In the rows, 128 means zero.
The rows of T fall into several groups, and each row is roughly a mix of its group's hidden directions; some rows fit no group.
T (99 x 10):
[[118 116 127 108 131 136 104 115  55 145]
 [124 136 100 126 165 106  85 133 178 123]
 [ 91 125 151 131 112 102 161 111 144  78]
 [100 134 135 120 151 143 146 186  98 157]
 [105 108 156 121 157 163  94  91 103 136]
 [146 119 123 160 137 150  80 139 103 173]
 [ 94 104 161 131 149 156 169 137 149 154]
 [ 95 180 104 107 162 108 115 145 144 132]
 [163 167 123 137 110  92 137 151 157  95]
 [146 140  81 129 103  89 152 144  91 123]
 [171 125 136 154 141  99 137 173 133 164]
 [137 135 169 157  96 176 113 127 122 157]
 [129 125 140  98 113 127 109 125  55 133]
 [183 131  99 122 128 158  94 130 132 161]
 [153 159 145 146 114 109 160 172 162 114]
 [178 135 131 132 163  88 140 140 142 162]
 [115 126 135 130 152 150 124 136  93 195]
 [147 137 116 145 122  80  98 122  75 133]
 [107 102 148 119 161 153  93  94  92 135]
 [151 165 127 153  94 120 160 171 149 133]
 [ 95  93 151  98 167 147 113  97 115 123]
 [126 106 171 140  81 151 159 138 100 132]
 [141 121 160 121  99 139 176 109  81 137]
 [140 114 146 131  90 140 156 127  65 139]
 [138 135 168 161 101 176 107 122 127 155]
 [ 94 164 132 116 119 104 166 157 162 147]
 [166 118 128 131 150  72 109 139 149 159]
 [114 111 154 170 118 114  98 107 149  83]
 [157 140  99 126 116  96 143 175  87 125]
 [149 151 110 145 112  96 167 176 147 125]
 [161 133 117 144 146  65 136 145 128 158]
 [158 157 100  86 148 133  88 122 115 152]
 [128 119 119 121 134 121 111 133  50 146]
 [129 165 152 144 167 121 145 145 172  99]
 [110 118 173 129 124 185 135 123 163 132]
 [163 101 123 142 124 145 117 107  65 120]
 [121 132 147 142  98 183 103  99 122 159]
 [140 158 121 152 156 108 136 135 184  98]
 [127 150  93 103 173 107 102 102 157 122]
 [ 97 168 135 113 133 116 173 139 171 136]
 [117 115  90 106 154  85 159 139 153 105]
 [129 107 111 110  96 127 118 128  63 154]
 [147  97 115 171 112 134 106 138  77 116]
 [128 118 134 109 178 147 129 137 128 189]
 [124 117 125 120 168 108 153 146  99 183]
 [166  95 127 166 116 124 119 134  75 129]
 [147 176 124 141 102 112 163 173 135 127]
 [102 112 158 126 130 170 146 113 181 119]
 [167 136 122 123 132 174  89 142 121 168]
 [117 118 177 129  94 169 168 126 124 121]
 [115  91 155 143 156 156 138 116 176 148]
 [123 124 194 120 129 173 126 113 142 141]
 [133  93  91 116 148  77 146 139 149 108]
 [135 107 173 148  92 162 159 146 108 131]
 [132 138 108 127 169 115  91 145 184 131]
 [125 134 174 102 133  86 156  93 107 125]
 [101 144 185  94 143 135 128 129 144  94]
 [ 87 154 146 123 124 155 158 142 177 115]
 [ 96 123 134 134 108  95 175 123 137  82]
 [151 121 122 115 169 126 133 172 109 175]
 [ 97 125 124 109 128  95 175  98 153  98]
 [159 130 124 135 140 161  83 140 108 176]
 [120 120 119  99 128 118 119 130  52 138]
 [124 193 114 141 105 142 159 150 140 139]
 [102 104 158  99 158 149 107 103  87 129]
 [ 92 161 146  97 125 136 164 133 172 135]
 [ 93 128 128 112 125  95 176 112 149  89]
 [171  98 113 160 140 129 101 115  84 117]
 [ 95 123 161 134 119  89 175 133 112 100]
 [164 140 128 130 169  96 128 152 167 158]
 [166 126 110 121 144 173 101 148 136 171]
 [132 120 155 104  98 165 155 108  80 133]
 [131 118 109 168  75 139 131 111 149  91]
 [106  79 149 122 172 143 107 107 104 135]
 [183 126 115 139 121  79 116 146 105 111]
 [122 131 118 148  98 138  94  97 161  80]
 [165 129  90 140 124 132  91 105 108 170]
 [158  87 145 145 158 120 140 112 141 176]
 [184 121 139 137 155  85 138 129 131 159]
 [128 142 162 147 104 171 118 135  89 163]
 [145 104 147 108  75 134 110 125  82 142]
 [131 126 140 147 131 138 137 121 206 115]
 [112  98  87 109 150  95 157 129 165 115]
 [102 120 167 126 145 176 107 115 168 127]
 [124 120 136 120 166 123 151 172 100 175]
 [147 133 171 154 103 167  89 107 132 136]
 [174  98 115 136 136 113  93 113  84 136]
 [174 123 115 159 157  83 122 149 130 148]
 [181 123 107 131 138 150  91 129 125 171]
 [127 130 108 135 162  94  92 130 183 123]
 [ 89 166 146 116 103  86 144 112 104 142]
 [182 130 125 146 160  86 142 137 124 155]
 [ 81 125 133 112  88 169 129 112 107 104]
 [111 141 100 126 158 102  92 132 181 119]
 [151 154 128 116  94  94 163 171 134 112]
 [139 115 152 128  95 157 158 123  71 133]
 [133 104 164 161  87 144 159 145  99 127]
 [134 152 154 138  98 169  93 108  94 146]
 [139 122 141 145  97 138 149 136 198 127]]

One row of each group comes first, with its name. Which group is each row after those in?
[120 133 133 139 106 140 133  87  85 180] : E
[ 83 150 130  96 128 115 129 114 184 122] : G
[107 109 143 110 170 143  92  90  97 121] : B

[108 128  85  94 159  90 151 126 139 103] : B
[ 85 118 134 116  99 169 118  98 121  92] : G
[155  92 112 157 118 112  86 137  86 130] : G
[ 87 130 123 111 100 183 121 118 104 103] : G
[142 181 114 151 130 110 156 160 161 116] : B
[128 111 145 117 172 138 151 150 121 185] : E
[139 138 132 145 111 133 136 122 205 112] : B
[112 121 169 113 153 180 123 120 154 156] : E
[121 130 149 108  94 143 172 104  81 131] : G
